Each named turn below is shown by a few rows before and after it. Which turns, in which order, take the first row of each later pair to the second? The first pair is answered.
turn V:
|  2.882 | -3.729 |  1.306 | -1.829 |  2.732 |  2.162 | -0.653 |  2.420 |  1.958 | => |  2.830 |  2.701 | -0.376 | -0.228 |  1.684 |  0.779 |  4.084 | -3.778 |  0.303 |
|  1.091 | -0.867 |  0.354 |  0.601 | -1.436 |  0.817 | -0.122 |  2.337 | -0.057 | => |  2.385 |  0.157 |  0.012 | -0.126 |  1.148 |  1.457 | -0.425 | -0.301 |  0.715 |
| -0.535 | -0.162 | -0.713 |  1.657 |  0.281 |  0.926 |  0.864 |  0.725 | -0.421 | => | -0.341 | -1.003 | -0.786 |  1.200 |  1.573 |  1.574 |  0.030 |  0.579 |  0.040 |
turn C:
|  0.279 |  4.103 | -0.105 |  0.836 | -0.571 | -2.445 |  1.911 | -4.339 |  0.071 | => |  2.067 |  3.812 | -0.632 | -0.042 | -0.942 | -1.792 |  3.627 | -3.162 |  0.787 |
| -1.099 |  0.175 |  1.061 |  1.430 |  2.245 | -0.422 | -3.910 | -0.769 | -1.371 | => |  0.716 |  0.997 |  0.387 | -0.248 |  3.644 |  1.033 | -2.804 | -2.649 |  0.079 |
| -0.049 | -0.268 |  1.533 |  0.459 |  1.595 |  0.759 | -2.513 |  0.177 | -0.734 | => |  0.972 |  0.020 |  0.934 | -0.567 |  2.343 |  1.138 | -1.788 | -1.191 | -0.037 |
turn H:
|  0.199 |  0.088 |  0.151 |  0.250 | -3.537 | -0.196 |  2.500 |  2.670 |  0.692 | => |  0.700 |  2.611 | -0.549 |  0.830 | -2.762 | -0.590 |  3.341 | -1.064 | -0.037 |
|  0.472 |  0.536 |  1.145 |  1.042 | -1.859 | -2.251 | -0.200 | -1.121 |  0.083 | => |  0.362 |  0.636 |  1.079 |  1.500 | -1.618 | -1.973 | -1.042 | -1.861 | -0.173 |
| -1.982 |  0.232 | -0.792 |  0.368 | -1.235 | -0.745 | -1.635 |  0.632 | -1.751 | => | -1.917 |  0.040 | -0.417 |  0.015 | -1.445 | -0.934 | -1.289 |  0.607 | -1.697 |
|  0.269 | -0.697 |  1.482 |  0.158 |  0.838 |  0.736 | -0.783 |  2.644 |  0.251 | => |  0.409 | -0.121 |  1.198 |  0.554 | -0.632 |  0.478 |  1.213 |  2.990 | -0.167 |
turn T:
| -0.115 |  4.895 | -2.108 |  2.108 | -0.043 |  1.005 |  1.469 | -6.073 | -0.872 | => | -3.899 | -1.682 |  0.649 |  3.978 | -4.586 |  0.176 | -2.809 |  3.027 | -2.368 |
| -0.176 |  0.838 |  0.105 | -0.138 |  0.991 | -0.239 | -1.457 | -2.308 | -0.636 | => | -0.391 | -1.613 |  0.699 | -0.611 | -1.221 | -0.067 | -1.098 |  1.816 | -0.527 |
| -0.723 | -0.815 |  1.416 |  1.053 |  0.261 | -0.392 | -1.202 |  0.506 | -0.932 | => |  1.424 | -0.809 |  0.770 | -0.655 | -0.125 |  0.893 |  1.314 |  0.694 |  0.235 |
Then:
Between the rows of a pair lie 2 to 3 turns.
| -2.220 |  1.110 |  0.414 |  1.912 | -2.709 | -2.550 |  0.719 | -0.069 | -1.709 | => | -0.445 | -2.049 |  1.156 | -1.060 |  1.750 | -0.450 | -4.046 |  0.649 |  0.867 |  V then C
| -3.361 |  3.831 | -0.871 |  1.098 | -0.784 | -2.287 |  1.451 | -2.003 | -3.756 | => |  1.054 |  2.922 | -2.185 | -2.268 | -0.317 |  0.260 |  5.566 | -0.952 | -0.684 |  V then H then T
|  0.207 | -3.551 |  1.764 | -0.919 |  2.029 | -1.793 | -5.218 |  0.011 |  0.024 | => |  4.049 | -0.541 | -0.552 | -3.214 |  1.674 | -0.785 |  2.322 | -2.868 |  1.870 |  H then T
|  0.577 |  3.546 | -0.115 | -1.224 |  2.417 |  0.415 |  1.531 | -4.224 |  0.724 | => |  1.959 |  2.335 |  0.060 | -2.893 |  2.831 |  1.054 |  1.938 | -2.991 |  1.922 |  C then H
| -0.304 | -3.376 |  0.119 | -0.565 |  0.569 |  0.076 | -1.973 |  3.155 |  0.868 | => | -1.928 |  1.399 | -0.368 |  0.987 |  1.416 | -1.560 | -1.795 | -2.479 | -1.433 |  T then T then V
| -0.983 | -6.501 |  2.092 | -0.029 | -3.358 |  0.545 | -4.188 |  6.190 |  1.060 | => | -3.576 | -0.134 |  1.539 |  2.461 |  1.475 | -1.171 | -8.370 | -4.043 | -1.802 |  T then T
|  1.239 | -2.236 |  2.515 | -3.165 | -0.552 |  0.506 | -1.112 |  2.030 |  1.680 | => |  0.273 | -1.489 |  2.364 | -1.674 | -3.391 | -0.711 |  1.089 |  2.934 |  0.602 |  C then H
